(in the rows, 128 means zero)
A single turn carries every row of the set below to another of its rows. Some are shown first; where does it send the rows asked next?
Q473: [130 143 130 144 166 135 141 113 124 146 152  96 165 149 115 107 111 138
  94 125 110 129 146 135 116 140 109  94 143 136 158 141 130 141 133 153]
Q908: [128 147 137 133 160 130 115 110 116 137 101 149 118 126 124 170 134 130
 131 115 113 123 142 115 130 145 115 123 138 137 160  84 136 108 128 152]
Q90: [121 135 115  87 114 144 117 137 133 125 109 128 150 106 150 118 122 119
  84 116 125 131 139 122  99 118 104 109 154 130 119 137 126 157 125 149]
Q460: [113 139 126 127 116 108 123 136 143 130 137 112 158 136 125  74 127 155
 101 111 104 111 122 115 129 125 143 111 121 123 164 141 111 143 118 137]
Q495: [120 138 135 157 135 104 125 129 151 142 143  96 161 146 115 103 128 149
 118 118 108 132 122 133 133 158 151 111 117 129 162 128 121 127 120 134]
Q725: [139 137 122 154 177 128 112 135 124 140 120 133 110 138 153 149 124 104
 126 125 131 104 121 133 100 147 130 141 137 145 160 103 109 121 121 159]
Q869: [112 133 115 128 117 110 117 132 147 124 139 112 152 133 124  73 118 158
  86 114 113 121 125 109 123 127 137 111 120 129 151 147 110 144 134 134]
Q354: [132 145 130 106 118 107 109 125 146 131 109 148 102 116 148 144 137 143
 131 120 118 116 127 110 105 149 126 139 113 126 141 100 110 117 128 144]
Q497: [132 135 115 108 143 146 118 126 125 128 136 105 160 121 132  99 114 137
  70 117 131 137 140 130 113 118 101  99 148 136 139 150 126 160 142 147]
Q270: [136 121 127 155 105 133  94 137 160 123 106 120 167 122 146 110 117 119
 103 100 122 131 109 112 140 127 152 136 108 118 150 106 115 137 110 135]
Q805: [135 126 122 169 112 134  88 133 163 129 111 109 169 130 133 114 104 124
 107  95 127 141 109 115 136 136 147 128 118 120 149 102 119 142 113 130]
Q93: [145 126 129 155 168 170 107 122 121 138 116 100 178 143 132 147 100 106
  99 117 133 143 132 122 120 133 113 107 144 134 144 124 138 146 126 150]
Q112: [123 154 135 119 164 124 119 116 111 139 106 140 114 127 116 163 142 139
 131 118 113 124 144 123 127 146 109 112 144 143 159  96 141 113 131 153]
Q250: [147 127 120 149 138 169 103 122 140 135 113 105 170 122 134 132 101 109
  86 101 139 159 128 132 124 124 112 114 144 133 135 108 136 160 123 148]
Q664: [138 145 160 118 129 138 115 104  90 114 144 129 139 160 116 136 144 140
 108 110 127 129 129 103 119 139 135 110  99 141 165 107 137 116 126 147]
Q734: [113 139 121 144 122 108 115 133 149 136 140  99 158 141 110  78 118 158
 105 102 111 123 119 116 128 140 140 103 125 129 157 132 119 147 121 135]
Q726: [144 143 157 128 125 143 114 112 106 114 132 134 140 161 115 144 144 135
 111 109 136 131 130 101 127 128 141 108  93 146 163 102 140 110 117 151]
Q539: [136 132 118 107  97 143 107 132 160 124  92 136 153 102 158 125 117 110
  90 110 123 135 134 129 113 121 117 129 131 117 119 105 120 141 125 144]
Q589: [122 146 136 134 158 119 105 118 112 132 102 147 120 131 118 161 134 139
 138 112 105 112 134 102 131 147 125 123 138 131 166  89 130 105 125 146]
Q122: [130 142 125 108 145 146 133 128 120 137 137 103 164 127 132  99 122 134
  77 116 122 130 140 136 114 114 103  91 149 135 146 147 129 164 128 154]
Q952: [152 144 159 119 132 152 108 111 103 123 126 128 145 158 116 150 142 130
 109 110 139 126 133 115 127 126 132 100  92 142 156  97 140 113 127 149]
Q219: [153 125 125 131 132 171 108 125 135 129 105 115 172 115 147 132 113 100
  82 104 140 153 128 131 129 111 114 121 137 130 135 113 134 154 119 154]
Q487: [139 145 120 143 182 130 126 132 125 145 126 130 108 141 148 144 129 110
 124 130 130 102 133 143  98 141 119 132 140 148 159 110 115 126 123 162]
Q462: [133 143 122 146 171 116 109 141 127 142 124 128 111 140 148 140 132 117
 134 124 126  98 117 135 101 153 140 136 132 143 161 109 108 121 122 153]
Q885: [139 138 127 103 127 134 103 133 129 125  90 150 108 117 153 168 131 123
 128 122 137 122 126 100 103 137 116 137 131 137 135 107 121 128 122 150]
Q193: [130 157 128  97 137 117 120 119 136 136 119 148 101 125 139 127 127 152
 120 130 109  96 148 108  99 132 104 119 122 126 152 112 106 118 140 153]
Q660: [149 151 162 108 137 147 106 110  87 122 139 125 144 157 120 143 144 133
 106 108 132 126 135 113 120 135 131 101 100 136 157 102 138 116 130 150]
Q987: [106 137 112 100 111 122 122 139 140 122 118 133 145 124 139  92 118 142
  89 120 109 103 135  97 105 114 118 105 143 125 138 142 114 149 122 142]
Q61: [151 120 117 131 125 167  96 127 146 126 103 112 165 114 146 131 109 105
  77 106 145 153 127 131 125 117 118 122 131 129 128 118 132 150 133 146]
Q717: [133 118 118 152 102 129  96 137 168 119 109 117 159 123 138 103 109 128
  97 104 127 138 114 112 137 125 149 132 109 125 142 116 113 133 125 131]
Q198: [117 133 118 122  92 123 110 135 169 120 103 142 148 117 145  98 111 133
  97 114 109 106 134 106 119 117 132 125 118 114 137 111 107 132 121 142]
Q688: [138 123 132 167 132 136  94 140 146 132 109 100 171 142 130 142 114 116
 125 107 129 144 105 121 138 150 153 125 121 129 149 110 130 130 112 133]
Q254: [133 148 124 134 178 115 119 140 127 150 133 124 106 141 144 133 136 122
 128 130 128  96 127 146 100 149 129 125 135 149 163 113 112 120 126 157]
Q765: [127 142 120 127 145 142 127 124 127 142 141  95 164 133 116  98 114 144
  82 112 125 140 139 134 114 128 104  91 152 138 147 141 133 164 132 151]
Q974: [117 153 136 120 161 114 109 122 107 137 108 137 116 131 114 154 145 144
 139 116 107 114 135 112 126 149 120 112 145 137 163 101 134 109 132 145]
Q832: [136 150 122  97 149 141 113 128 120 130 103 147 109 124 142 153 123 134
 115 132 131 103 146  95  96 123  94 115 143 136 143 121 119 131 135 159]

Q193 moves to Q832
Q495 moves to Q473
Q765 moves to Q250
And these:
Q717 moves to Q869
Q254 moves to Q487
Q660 moves to Q952
Q539 moves to Q198
Q122 moves to Q219
Q112 moves to Q908

A single turn carries every row of the set below to another of its rows. Some are shown first; where does it send the rows asked next?
Q617: [105 112 105 161 152  95 149 128 153 138 133 155 129 126 127]
Q878: [143 128 113 166 134  83 138 140 164 127 124 128 153 121 121]
Q720: [ 99 106 113 159 133 120 142 127 132 112 129 117  99 136 125]
Q464: [128 121  93 141 134 117 162 147 136 160 130 121 147 128 139]
Q33: [ 99 105  99 151 140 124 150 141 142 140 140 126 115 104 117]
Q791: [148 129 159 161 121 103 141 158 141 122 132 150 101 106 142]
Q561: [128 130 114 156 120 114 137 128 155 157 161 111 105 106 151]
Q782: [131 135 128 162 157 112 166 160 123 128 123 126  98 114 152]
Q546: [134 153 150 175 144  93 148 130 153 127 127 130 116 138 142]
Q647: [123 116 149 118 126 127 144 151 120 134 121  96 122 113 151]
Q866: [137 124 124 186 118 100 159 142 137 133 152 141 112 135 144]
Q358: [127 100 117 139 124 112 117 129 152 120 104 102 135 121 114]
Q328: [106 130 133 167 147 104 137 154 151 144 115 155 131 102 113]
Q144: [121 110 119 155 165  90 120 134 135 137 108 113 145 124 117]
Q149: [129 107 110 136 127 103 146 160 138 149 129 116  96 122 175]
Q543: [110 101 138 131 113 111 160 141 122 137 104 117 143 143 134]
Q522: [132 125 130 150 116  83 129 130 168 149 134 118 113 147 164]
Q767: [146 120 132 172 124 131 147 142 132 143 125 123  82 132 143]
Q279: [142 105 125 127 126 109 146 121 143 128 134 103 119 154 126]
Q804: [101 115 148 145 138  85 137 144 153 167 105 149 126 116 141]
Q485: [133 131 160 149 111 107 151 124 150 130 161 124 103 121 147]
Q578: [104 123 143 131 135 103 156 147 129 136 117 129 161 104 128]
Q764: [146 118 129 128 141 114 139 148 166 166 155 135 120 117 136]
Q889: [ 94 109 156 146 118 109 130 142 133 141 100 112  94 127 140]
Q634: [144 127 113 169 129 109 128 161 148 150 132 136 102  90 146]
Q695: [126  99 108 128 122 109 154 146 142 120 113 136 149 117 119]
Q604: [129 128 119 167 145 132 151 133 135 115 127  92 132 116 126]
Q230: [129 125 140 161 136  73 137 143 139 161 159 139 115 121 157]
Q422: [105 115 172 150 114 100 118 140 156 135 114 139 123 123 127]
Q424: [138 120 149 146 139 105 125 143 135 169 133 120  86 118 156]
Q40: [138 118 132 154 134  96 126 145 153 118 174 123 117 128 126]
Q732: [127 128 151 181 111 114 135 169 138 120 142 107 113 119 131]
Q616: [135 100 137 132 136  97 132 138 144 140  87 134 138 140 120]
Q186: [ 95 112 121 153 142 105 148 136 113 133 125  98 150 127 131]
Q410: [134 128 145 156 118 133 149 172 150 168 122 121 117 106 142]
Q419: [137 113 168 154 138  89 121 146 132 118 112 104 125 135 132]
Q155: [136 115 144 118 116  79 131 158 149 145 118 133 144 119 147]
Q815: [124 128 137 169 145  96 139 172 124 150 107 123 151 109 146]
Q989: [106 125 151 142 137 107 121 131 139 134 110  95 149 109 126]
Q811: [ 97  90 138 132 109 119 134 129 149 132 139 110 104 126 132]

Q419 moves to Q155
Q617 moves to Q33
Q230 moves to Q634
And these:
Q695 moves to Q186
Q522 moves to Q410

A single turn carries every row of the set below to another of its rows. Some are shown first; where does it send the rows asked next?
Q19: [140 159 137 119 103 164  99 149 110 129 136 145 148 109 133 143 110 112
 120]
Q535: [125 141 160 134 129 150  87 121 133 142 123 126 133 117 145 143 131 103
 109]
Q533: [126 141 155 139 127 151  90 130 127 145 120 127 133 116 147 139 136 105
 108]
Q411: [135 146 148 129  91 154  96 110 134 130 124 147 155 110 133 160 101 121
 127]
Q707: [149 115 153 122  92 150 111 116 122 141 113 176 101 120 125 186 152 135
 149]
Q530: [128 141 152 140 124 146  88 121 133 144 117 130 138 115 141 143 136 108
 108]
Q125: [157 124 165 107 108 160 120 150 102 139 135 166  98 122 124 172 154 127
 150]
Q183: [156 123 134 114 100 162 111 161  99 139 123 174  94 107 132 172 164 124
 140]
Q789: [153 119 167 116  99 148 115 122 118 142 123 175 101 129 126 185 152 137
 155]
Q661: [178  94 126 160  83 151 116 131 121 117 139 141 114 126 114 137 140 110
 104]
Q166: [130 150 131 133  85 156  92 120 130 128 117 151 150 108 132 159 105 117
 122]
Q491: [132 150 122 129  90 161  86 131 120 132 121 149 149 102 133 153 111 114
 119]
Q676: [167 105 146 167 125 155 112 135 115 124 123 124 114 131 123 143 161 144
 103]
Q914: [126 140 150 142 124 151  86 122 132 146 117 132 135 113 145 142 136 104
 108]
Q922: [164 114 161 105  85 150 123 127 108 141 126 167 117 117 109 179 123 134
 156]
Q331: [152 116 128 123  90 158 106 143 104 139 113 178  94 108 131 179 164 124
 139]
Q7: [182  96 155 149  92 148 122 125 125 115 146 135 117 141 107 141 129 118
 108]
Q538: [178  91 127 159  78 146 114 122 125 115 133 140 114 129 116 141 138 113
 103]
Q225: [168 106 149 169 124 153 112 127 115 123 123 122 115 132 117 145 160 146
 102]
Q113: [179  92 148 152  85 143 118 116 132 115 141 137 116 137 113 143 130 118
 107]
Q961: [141 157 151 116 103 163 101 144 114 130 139 139 152 114 132 142 106 117
 129]
Q862: [159 112 136 114  73 146 111 124 113 139 118 176 115 104 112 183 134 132
 149]
Q472: [160 113 151 111  80 149 117 122 110 140 121 175 115 111 108 181 128 131
 153]
Q301: [126 143 151 140 128 152  85 131 131 146 121 130 131 114 143 141 135 103
 108]
Q375: [165 119 149 102  88 157 119 153  93 140 133 169 111 109 112 165 132 125
 147]
Q886: [133 150 158 126  94 155  98 118 127 129 128 142 153 118 129 155 100 124
 132]
Q287: [159 114 125 115  75 151 111 133 103 138 114 179 110 101 116 180 136 128
 149]
Q80: [168 107 155 168 122 151 116 125 118 126 122 123 118 134 118 146 161 148
 106]
Q691: [155 124 177 109 106 155 120 135 113 140 130 171  98 131 125 176 148 133
 153]
Q993: [158 118 124 112  79 159 110 148  95 140 123 176 109  98 112 170 137 121
 144]
Q134: [167 106 149 168 123 150 115 123 116 123 118 124 118 128 119 150 156 151
 107]
Q132: [141 153 158 117 101 159 101 128 121 130 136 139 149 118 132 147  97 120
 134]
Q449: [166 106 145 169 120 157 111 128 116 124 120 123 117 130 122 148 163 146
 101]
Q31: [184  99 152 146  91 149 125 134 117 115 151 134 116 137 112 135 130 117
 107]
Q569: [166 103 142 167 121 154 111 133 113 124 119 126 116 127 120 147 161 147
  98]
Q795: [167 118 134 103  84 160 115 155  92 138 125 170 111 105 114 167 140 127
 146]
Q89: [130 141 154 137 126 146  87 121 133 148 117 128 134 115 142 140 133 105
 108]
Q692: [144 114 133 125  90 154 105 129 117 136 111 182  98 110 128 184 159 130
 143]
Q863: [126 141 147 142 125 151  87 126 134 147 120 125 135 113 144 141 137 104
 106]
Q336: [184  94 131 153  86 154 116 138 117 115 142 135 112 129 114 133 140 112
 103]
Q385: [167 119 160  98  88 157 119 142 101 140 133 163 114 118 109 169 128 130
 154]
Q210: [160 104 143 171 121 153 111 124 118 126 120 123 116 127 119 147 157 150
 104]
Q332: [170 106 150 165 125 154 116 133 113 119 123 119 116 130 118 145 158 148
 103]
Q154: [156 126 150 108 106 161 117 159  97 140 130 167  95 113 131 167 159 123
 143]
Q102: [177  91 141 159  84 146 117 116 127 115 134 140 115 137 116 149 132 116
 106]
Q697: [130 139 160 136 130 150  90 128 131 145 122 125 136 115 145 137 134 105
 110]
Q95: [135 152 125 127  93 165  93 148 115 126 128 148 150 100 137 148 111 113
 119]
Q636: [184  98 142 147  92 153 121 141 116 117 147 132 112 134 115 135 135 111
 105]

Q95 moves to Q491
Q332 moves to Q676
And these:
Q993 moves to Q287
Q331 moves to Q692
Q113 moves to Q7

